A state moves one step at a time under one of 6 hidden systems, and each row is a state written as 22 numbers. Each run below is a few steps of one system.
path 1, popu (11 x 22):
[[ 16 -15  11 -22   5 -15 -17 -22  26  -3 -25  15 -10   6  21 -16  -9   7
  -24  10  13 -22]
 [-24  -1  10  -2   1 -46  11 -20  -3  35  -2   8  -3   6  14   4   2   6
   13  19 -21 -13]
 [  2 -19   1  14  21  23   0   8 -19   5  -5  31 -14  18  -2   4  16 -15
  -23  20 -17 -27]
 [-17  -5  23 -13  -9 -15  -6  -3  17  -6 -17 -25   4  16  -1  18  -1 -15
  -17 -23  -4 -31]
 [-32 -26  -5  14  22   1  26   0 -13  12  12 -22  -3   7   8   9  17   6
   20  -2 -22  19]
 [ 19   6  -7   5  12  36 -24  21   7  -8 -12   9 -14  -2   5  10  10  13
  -34 -13 -28   0]
 [-21  23 -14 -12 -13 -25   3   3  -2   0 -14 -35  28  18  -5  23 -23   8
    4 -13   3   8]
 [  5 -22 -23  15  14  25  17   0 -32 -27  19   5 -14   8  -3 -31   5   1
   11   2 -14  26]
 [ 29  31   7  -1 -32 -10 -27  14  29 -15  -8  12   0 -13 -10   6   0   3
   -9 -24 -23  -7]
 [-19   1 -12  11  -2 -22   8   3 -33  14  18 -16  34   6 -18  17  -7   2
   41  14  30  18]
 [ 18 -14  -1  10   9  46  -3  -9  -4 -41   3  23 -17 -20  -1 -41  14  -1
  -20  -9  18   1]]
path 2, popu (11 x 22):
[[ -5 -13  36  -5   7 -23 -31 -10  33  17 -35  44   2 -57  31   3  29  23
  -39 -13 -13 -62]
 [-68 -10  -1   0  19 -35  27 -18  -7  35 -36   8  33  39  16  57   2  -6
    8  51  16  -5]
 [-19 -31  17  -3  41  53  -7  -9 -30 -33 -13   7 -62  24  42 -29  22 -32
  -45   7 -26  -2]
 [ -2  34  19 -15 -42 -35  24   4  37  24 -35 -38 -13 -16  11  52 -16 -16
  -21 -39 -65 -29]
 [  6 -56 -40  30  42  17  17  28 -60  26  15 -38   7  44 -14  37  -2  -1
   26  28  -6  33]
 [ 40  -7  -6  -5   2  34 -46  -4   3 -59 -28 -15 -18 -11   7 -35   7  34
  -64 -60 -19 -24]
 [-36  37 -26  11 -35 -79  44 -22  20  11  -5 -28  50  19 -16  43 -11  40
   55 -15 -21  26]
 [ 16 -19 -27  42  46  75 -26  29 -66 -34  39  44 -25  34 -13 -35  40   1
    8  32  -3  40]
 [  9  79  37 -21 -69 -18 -34  -4  43 -40 -26 -13  19 -36 -18  -2 -11 -10
  -40 -67   6 -43]
 [-40 -24 -27  20   6 -20  76 -11 -18  27  51 -29  30  18 -21  19  -7 -15
   97  35  38  60]
 [ 70  -9  16   5  23  93 -69  26  18 -39  11  52 -58 -38  21 -55  32   4
  -47  -8  -1   1]]
path 3, bido:
[[ -8  23  -6  26   4  16  13  11   0  10  -5  36   8  43 -44  11  24  26
  -30   2 -49 -52]
 [-53   4  15  -5   4  18 -10  14   3 -23  14 -26  34  54 -38   6  16 -17
   -9 -21  10 -24]
 [-39  -3  15   3   4  42  25   1  11 -18  31 -40 -20 -15  -5 -22  28  -2
    7 -50 -24  14]
 [  1  22 -16  -3   4  40  -9  45  43   6  11   2  10 -27  -2  19  10  17
    2 -18 -15  35]
 [-17  11 -30 -18   9  11 -21  24 -26   1  14 -23  29  -4   5  -5 -26   8
    7   4  28  49]
 [ 23   2 -25  -9 -18  -5  14  -9 -17 -35   3   4 -16 -20   8 -44 -33   1
   -3  -7 -18  22]
 [ 32  12  -5   4 -32 -42 -17  18  21  -7   5  26  10   2  -5  10 -10 -10
   28  13 -18  14]
 [  9 -15   8  22   6 -14 -17  -1 -53   7  20  17  11  -9 -12  -7  11 -16
   23  24  31  -3]
 [  9  -8  10   6 -18  -4  20 -29   5 -27 -21  22   4 -33   1 -16   1  -9
  -12  -9  26 -27]
 [-22   9  19   5  -4 -24   3 -24  38   7 -12   8  -3  11  23  25  17  -6
   24  19  12   8]
 [  5   8  19   5  22  31 -17  -7 -28  28   2   3 -34  -5  18  -2  19  -6
  -17  19  10  -9]]
path 4, pives (11 x 22):
[[-40  23 -24  20   6  -2  49 -12 -34  15  20  25   5  11 -19 -17   8  26
   14  20 -30   9]
 [  4  11   5 -12 -17  23 -26  29  26 -44  -4  37   2  36 -21 -14  -2 -32
  -25  -5 -20 -20]
 [-34   9  23 -20 -20 -33  -6  18   2  18  31 -50  16 -17  -2  12 -11 -30
   34 -25   4  11]
 [ 15 -32 -16  30  22  58  34  13 -11  -3  22  17 -16 -34 -10 -15  21   4
    8   8  -2  20]
 [ 16  -2 -10 -25  -8 -11 -37  13  42 -21 -39   5  34 -13  13  14 -22  14
  -29 -15  22  -5]
 [-27   5 -10  -5   6 -38  17 -21 -35  24  18 -21  -5  -3  28  -6 -11   9
   39  21   0  43]
 [ 50   7  -7  21  -4  36  -5   8 -18 -20 -10  51 -34 -10  -3 -20   7  -4
  -35   6 -30 -18]
 [ -2   6  14 -20 -32 -61 -20   6  17  11 -20 -23  41   9  -5  40 -28 -23
   11  -4  22 -19]
 [-12 -35   8  28  28  19  32 -31 -40   4  36  -8 -35   1   4 -34  29  -6
   33  12   8  17]
 [ 29  17  11   2 -15  19 -24   7  47 -18 -41  31   3 -26  -2  12  13  17
  -49 -26 -14 -42]
 [-51   7  -7 -11   6 -46  10  -9  -7  39   6 -34  38  30   4  42 -15   2
   44  29  32  31]]
path 5, tuzab:
[[  6 -11  18  24   2   8  15 -39  11 -34  20  18 -39  24  -3 -43  35   2
   21  -1  -6   2]
 [ -1  53  31  -3 -15   8 -38  14  46  24  10   8   3 -11 -10  15  20  15
   -9 -16  -5 -16]
 [-42  -5  -1  -9  22  26  31  -4 -22  36  23 -20  15   1 -11  -1  -4  -3
   13  23  44  10]
 [ 23 -21 -11 -16  -1  43  11  -2  29 -44  -4   8 -29  -7  10 -41 -12 -10
  -28 -12  -3  10]
 [ -4  28  -5 -35 -17 -44 -16  17  44  39   2 -18  12   0  14  21 -26  17
   13  -5 -30  17]
 [ 16 -34 -24  16  31  21   6  22 -59  36  31  25   1   0 -13  -9  -8  -5
    9  43   3   1]
 [ 12 -15   4 -15 -28  -2  -7  12  18 -52 -27  12  20 -20 -12 -12 -23 -25
  -39 -35  -2 -36]
 [-49  -7   7   0   0 -70  14 -15  15  14  12 -15  10  21  19  18   8   4
   57   8 -19  28]
 [ 39  -6   2  40  23  52 -28  19 -38   0  10  53 -33 -19   5  -6  41  -3
  -14  24 -14  -5]
 [-31  30  13 -25 -33 -13   2   6  18 -10 -38 -31  45 -20  -8  43 -23 -20
  -32 -33  28 -29]
 [-21 -46 -14  15  30  -7  42 -38 -20  -4  19 -21 -28  41  27 -11  10   0
   48  27   3  52]]
path 6, Dezuf:
[[ 46 -19  13  52   0  11 -11  24   2  22 -13   0  -2 -53  -6  56  47   8
    3 -27 -12 -26]
 [ -9 -15 -13  23  20 -10  -3 -30  -8   3 -31 -23  54  11 -11  40  20  53
   -1  -4  63 -12]
 [-30  10  -6  12  10   2  17 -67 -14 -47 -16 -15 -27  21  35 -34  23  37
   -4 -10   6  24]
 [ 16  82  13   7 -32   1  -9 -10  23   4  -4  13 -41  19   3   4  12  11
  -12  -6 -54   2]
 [ 21  31   6   6  -8  23 -12  13 -28  30  29 -27   8  45 -50  16  -9 -17
    2   8  24 -18]
 [ 16 -37   8 -10  -4  27  21 -17   7 -30  22 -34  -8 -11 -26 -48  -8  -8
   -4 -35  29 -16]
 [  4  -5   2  -5 -11 -39  13  -2  61  14  22  10  -3 -14  -2 -15   4  38
   34 -16 -33  10]
 [ -1  18 -15   7  27  15 -37  23 -30  34  29  41  16  12 -11 -11  11  28
    8  40   7  12]
 [-22  14  -3 -34 -13  11   0  -4 -15 -28 -14  14  23 -13  -9 -37 -35 -21
  -38  -1  33 -20]
 [-25 -15   7 -18 -20 -34  38  -1  36  -5   9  -7 -14  11  13   2 -17 -42
   34   7 -29  24]
 [ 31 -12  13  11  21  28 -42  43  -6  26  19  22 -27 -24  13  10  25 -16
    1  16 -17  11]]
path 7, Dezuf:
[[ -1   2  -7 -13  -8 -26 -33 -33  49 -58 -37  53  21  27  26 -17  -1  16
    2  27  46  15]
 [-30  49  40 -12 -14 -52 -19 -28 -37  23  18  -1 -31  -8  36 -16   1 -26
   26  22  -7  14]
 [ 27  20  15  14 -12  59  33   6  -5  23   0  30 -32 -21 -14  11   1 -44
  -23  31   8 -28]
 [  9 -36  27 -34  -3  -9 -15  -2  62  12 -13 -41  13  20  -1  25 -18 -22
   -9  -8  45 -22]
 [-11 -40   2   0  37 -14  22 -21 -20  45  27 -32 -27 -21  25 -18  10  29
   22  -1 -20  12]
 [ 25  11 -23   5  12  31  -3  14  23  14 -28  53  -3  -9   1  -1   6  44
  -51  12 -33 -22]
 [-36   6  -5 -28   0 -40 -21   0 -12   1 -14 -21  34  64 -10  12 -29  -3
   -9   9   4 -15]
 [-20 -23   5  18   9  22  27  -4 -47 -28  21  -5 -39  -1   4 -36  17 -31
    0 -12 -39   1]
 [ 15  16  10   3 -26   1 -14  38  59  -4 -12  21  13 -20 -16  32  13  -2
  -12 -29 -37 -21]
 [-34 -13  -9  10  24 -10 -12  12 -32  23  21 -31  42  28 -17  28   8   5
   38  12  33  22]
 [  0 -12 -15   6  10  49  12 -15 -17 -52  -9   7 -16 -40  18 -41  12   9
  -29 -24  11  16]]
path 8, pives, 11 rows:
[[ 18   0 -17  19 -12  -3  49 -44  -1 -23 -15 -46 -14  43  -6   8 -12  14
   15  -9   9  21]
 [ 55  19   2  22   0  11 -31 -13  17  -5  14 -11 -27  36 -13  -7  24  40
    6 -15 -16   5]
 [ 10  41   0  11 -12 -17 -14  -5 -22  27  18 -16  40   5 -47   5  -1  39
    4 -12  25 -23]
 [-18   2  -6   7  -4  18  41 -34  -2 -25  22  11  11  29 -36 -44  -2   8
   16   9  35  -4]
 [  3  26  32 -20 -23   1 -24   0  68 -10  20  14 -17  -2  -2 -30   8   1
    3 -19 -11  -7]
 [-16  25   5  -9   4  -4 -10  29   5  60  40   3  21 -28 -13  13  -1   3
   29  16  11  19]
 [  0 -27 -17 -12  17  49  15  12 -13  -7   6  31   5 -15  -9 -38 -19 -16
  -27  22  31  -4]
 [ -5  -8   6 -45 -23 -37   1  -5  55  -5 -22  -3  -1 -22  30  -8 -36 -13
  -10 -10  -8  -1]
 [  5 -17  -3   7  24 -17  -1  20 -21  49  25  13 -18 -12  25   7   6  -3
   33  34 -32  32]
 [ 20 -18  -9   3   9  21 -27  23 -36 -13 -24  37  14 -24  -6  -7  -5  -9
  -53   6   4 -42]
 [-37 -20   5 -19 -19 -60  30 -27  10 -13 -29 -26  24   8  18  20 -22 -24
   16  -5  10  -3]]
path 9, tuzab, 11 rows:
[[ 67   6   1  25   3 -10 -23  10 -12  49   2 -14 -27 -30  11  27   8  25
   11   1 -28   5]
 [ 18 -13 -16  12   7  -1   0  -8 -30  16 -27  -5  45 -14 -23  22 -12  25
  -22   2  48 -35]
 [-21 -23  -1  -1   3 -27  13 -53  -8 -52 -21  -4   2  34   8 -36  -5  12
   -2  -7  15  -8]
 [  5  49  17  12 -16 -22 -15 -16  17   1   6  28 -35  21   9 -12  25  17
    7   0 -50   1]
 [ -7  37  16  11   0  26  -4  21 -12  47  20   7  13  12 -37  26  10  -9
   -2  18  16 -22]
 [-19 -35   9 -10   8  39  23 -10   0 -27  11 -32   3   8 -13 -27  -5 -23
   -9 -22  39  -8]
 [ -1   3   2 -14  -7  -8   6 -12  60  -7   6 -14 -24 -12  22 -16   3  24
   12 -29 -32  26]
 [ 10  23 -20   2  22   8 -18  29  -6  55  14  21  12  -6  -2  17  -1  30
    5  31  -8  19]
 [ -3 -13 -18 -17   2  27   3  17 -38 -15  -8   6  30  -9 -20 -19 -33 -22
  -31   6  32 -21]
 [-11 -17  -1 -16 -26 -43  22 -14  27 -39  -4 -12  -3  12  10 -19 -21 -21
   19 -18 -24  11]
 [ 25   5   8  21   7 -14 -29  20   4  28  23  26 -19  -2   8  14  26  10
   28  21 -35  18]]
path 10, Musa:
[[ -9 -33  -6   5  30  18  28   6  -1  36  27 -39 -24  24   0   8   5   7
   17   0 -25  17]
 [ 50 -15 -25   4  10  29 -19  23   9   2  -6   1   3 -18 -15  -6  -5  41
  -31 -25 -19  -9]
 [-22   3 -30 -17 -16 -45  18   0   5   2  -4 -18  53  19 -21   8 -39  17
   17   1  11   5]
 [ -7 -10 -14  21  11  12   8  -3 -35 -41  23  24 -20  28 -10 -45  17   1
    7   2 -32  15]
 [ 14  48  17  -3 -42 -21 -27  15  33 -13  -6  15  10 -29  -3   7   4  -2
   -4 -27 -21 -11]
 [-46   4   2  12   4  -3  20   5 -21  15  29  -6  26  10 -16  20   8 -28
   45  24  37  24]
 [ 26 -23   9   6  12  55 -12  -9   1 -49   1   5 -36 -25  16 -36  23  -6
  -22 -24  11   5]
 [ -3  28   6 -23 -28 -48   5 -13  50  32 -24 -20  16 -33  28  38 -25  12
   18  -1   9  14]
 [  3 -25 -27  23  39  34   6   3 -64  16  21  13 -15  31   1  -7   4  -5
   11  50  12  26]
 [ 52   8   9 -22 -30   3 -24  -3  14 -33 -34  -1 -11 -35   2 -22 -24  -5
  -57 -38  -2 -41]
 [-40  -5   7  -3 -10 -74  40 -16  10  44  10 -15  17  27   0  30 -17 -14
   54  31  -7   4]]
path 11, bido (11 x 22):
[[  7  32  13  13  -3   0  17 -27 -19  31  26  26 -30   9 -12 -28   6  14
    8  27 -16 -14]
 [ 13  14  19 -17 -14  13 -15  12  28  13   6  27   9  13 -32  -8 -14 -21
  -22  13  20 -40]
 [-44 -25  26 -23   6 -19  13 -15  15  19  21 -29   6  10  -2 -14  -3 -18
   19  -6  20 -12]
 [  0 -22  10  -3  22  29  10   5  26  20  11  23 -30 -29  13 -24  18  13
  -14   0 -26  -7]
 [-23   8  -5 -26   6 -11 -28  37  21  25 -15  13  34  -8   7  24 -18   7
  -21   8  -2  -4]
 [-37 -28 -17 -10  24   3  22  -1 -38  -1   5 -13  -1  20  13 -18 -15 -13
   -2  14 -11  14]
 [ 26 -10  -1  -5 -12   6  -6  18  20 -31 -15  18 -23 -10  10  -8  -3 -13
  -28 -18 -48 -11]
 [-17  -5  -2   6  -5 -37 -16  31  -7  18   3 -11  34   5  -4  46   2 -11
   27   2 -11   9]
 [  7 -37 -17  28  25  33  14  -8 -53 -25   2   0  -6  -5  -2 -17  14   1
   -8  -2  11   5]
 [ 10  22   1  -3 -32 -19  -8  -6  39 -37 -38   4  12 -16   8  17  -3   5
  -16 -30  -3  -6]
 [-25  11   0  26  13 -16   8  -9 -22  19  18 -17  -3  26   8  30  22   3
   43  22  -1  37]]
path 12, Musa (11 x 22):
[[ -2 -34  18   2  14   0   9 -13   9  22  23 -18   8  -6 -17  -6  15   6
   18  -9  30 -18]
 [  1 -17  -6  -2  20  12  -1 -17  31  -1  -1  13   1  -2   4 -23   9  40
   -6   1  10   1]
 [-19  30 -12 -19   4  -6 -11  -3  10  16  -4   6   8  13   7  -6 -14  29
  -13  12  -5  11]
 [-12  19 -10  -8  -1  19  14  12 -26   7  13   5  -6  11 -10 -13 -17 -12
  -14   9 -17  -1]
 [ 11  -7   5 -13 -17   4   4  20  18  -7   8  -1  -8  -6  -9  -4 -13 -26
   -6 -13 -20 -10]
 [ -3 -22   4  -3   2 -19  -7  20   8  13  16  -6  15  -4  -1  10   2  -8
   27   0  -5  11]
 [ -1 -22 -14  13  15  12  -8   5 -14 -15   4  17  14 -16   2  -9  14  10
   -3   2   6   7]
 [-16  10  -6  -8 -13 -15   0 -12  10 -19 -25   8  18  -6  14   5  -8   2
   -7  -4   9   6]
 [-18   9  -1   8   3  -2   7  -5 -21  -2   5  -1 -15  16  13   7   6  -9
    7  13 -11  16]
 [ 28   9   6   8  -8  17 -10   8  -8  -1  -7   1 -13 -14   0   5   4 -10
  -18  -8  -9 -11]
 [ -4  -9   5   0  -9 -15  14  -3   7  12  -5 -18  16  -2  -6  22 -11 -10
   11   1  18  -5]]

Which system made each of these runs?
path 13 (2 x 22):
[[ 27  28   5  11 -24  -6 -14   1  20 -25   4  -2 -20  17  -7   0   9   5
    2 -25 -43   3]
 [ 17  24   4  19  -9  -6 -17  15 -29  16  31 -10  19  12 -42   6   8  10
   22  -3   8  -6]]

Dezuf
path 14, 2 rows:
[[ -1   6   9 -20 -18  29  32  -6  58  -1  -5   8 -13 -31  10  -6 -13 -19
  -10   1  17   4]
 [  9  -2   3 -28   7  -9 -10  12  23  47  15 -11 -12  -3  23  13 -24  -8
   17  27   7  29]]

popu
path 15, 2 rows:
[[-32 -10  -4 -30   2 -22  -7 -17  20 -18 -10 -23  10  18  19 -14 -17  12
    0 -14  10  14]
 [  9  16 -12   9   5  -1   7   1 -15  18  16  22 -24  -1  10 -17   6  15
   10  18 -45  18]]

tuzab
path 16 (2 x 22):
[[  6 -10  45  20  -2  10 -14  -7 -47  -7  11  -9 -33   5   0   2  26 -67
    6  10  20 -23]
 [ 10 -12  33  12 -10  15  25 -22  25   5 -27 -25  -9 -32   3  36  22 -17
  -17 -28  20 -38]]

pives
path 17, 2 rows:
[[-26  31  10 -23  10   0 -40  13  42   4  23  26 -12  72  11  -5   9  -7
   20  40  -5  39]
 [ -3  21  28 -20  -2  15 -26  27 -54  30  40  -8 -23 -37  -8 -42 -10 -33
  -21 -10 -14 -23]]

bido
path 18, 2 rows:
[[ 28 -12 -19  15  -2 -45  24  -2 -16  60   1 -23  11 -17 -19  17 -14  51
    3 -19 -48 -30]
 [ -4 -44 -33  32  27  -8   2  -1 -24 -22   3  48  31  56 -35 -17  13  30
    7  26  -3 -18]]

pives
path 19:
[[  0 -22 -18   6 -11 -29   9  19 -23 -23  10  -6  28  25 -15   3 -18 -19
   31   2  -5  16]
 [ 19 -18   5  19  -4   1 -19  13 -20 -38   8  24  -6 -36   4 -17  22 -12
   12 -11  -4   8]]

Dezuf
path 20:
[[ 42  11   2   2   2  38  -1 -28 -23   1 -36 -41 -43 -28  44  21  -6  -7
  -28  -1  41  23]
 [ 53  -7 -11  -1 -15 -21  37 -38  -2  40 -31 -33 -21  -1  18  32 -41   3
   -4  18  12  -2]]

Musa
path 21, 2 rows:
[[ 13 -33   2  -6  -5 -29 -11 -11  30 -13 -28   1  30  -8  -3   5  -7  15
  -11 -17  21 -30]
 [-38 -20   0  14  22 -31   4 -22  -6   2   2  13   9  13  21  -3  24  24
   32  17   5  20]]

popu
path 22:
[[-25  27   4   0  -8   5  -1  10 -20   1 -10 -42  16 -49  14  27   5  -4
   -2 -34  15  21]
 [  7 -24 -25  22   4  33  53 -12  -4 -18 -14  -7  -9   1   7  21   1 -14
   13  14  15  32]]

Musa
path 23 (2 x 22):
[[ 20  32 -23  46   0  37  -4 -16 -13 -40 -39  33  14   5  -8  23  33  41
  -26  -2  14   1]
 [-19  45  11  -4 -26 -37 -17 -40   1 -35 -15 -43  16  46  -2   8  -5   4
    8 -22  31   7]]

Dezuf
path 24 (2 x 22):
[[-44 -15  -6  12  44  27 -37  43 -24  14  -1  29  53  11 -17  31  34  11
  -16  18  16 -17]
 [-69  -7  -9 -20   3  18  31 -16 -27 -50 -25 -26  14 -10  11 -25  -7 -14
  -36 -34   7  -2]]

bido
path 25, 2 rows:
[[  4  11  21  30  -2  15 -42   7 -17 -50   9  34  -9   2  -4 -11  47 -18
    6 -10   0   3]
 [-27  42  26   8 -29 -10   8 -13   2  -5  -6 -18  21 -29  -6  29  17 -17
   16 -24  31  -7]]

popu
path 26 (2 x 22):
[[ -5 -32   2 -10   6 -12  14  30   8  56  26 -25  26 -32  -8  29 -14 -15
   30   6  14   6]
 [ 11 -53 -27   2  34  35   9   3   2 -10 -12  18   2 -26  19 -12   1  21
  -15  12  26  17]]

Dezuf
path 27:
[[ 18  22  19 -33 -25   4 -18 -42  45 -23   2 -46   6   1  -4 -30 -26  13
   -5 -25  80   9]
 [  3  30  10  -7  -4 -27  24 -40  31  53  40 -15 -33  -6  10 -28   0  41
   42  11 -12  31]]

bido
path 28, 2 rows:
[[-33   7  40   2   1  27  -2  -8 -17 -13   9 -53 -28  -9  -6 -13  31 -16
  -26 -59 -17 -31]
 [-16  -1 -15  16  -1  27  55  14  41  21   3 -37   7   1 -17  48  13  14
   17 -21 -22  18]]

popu
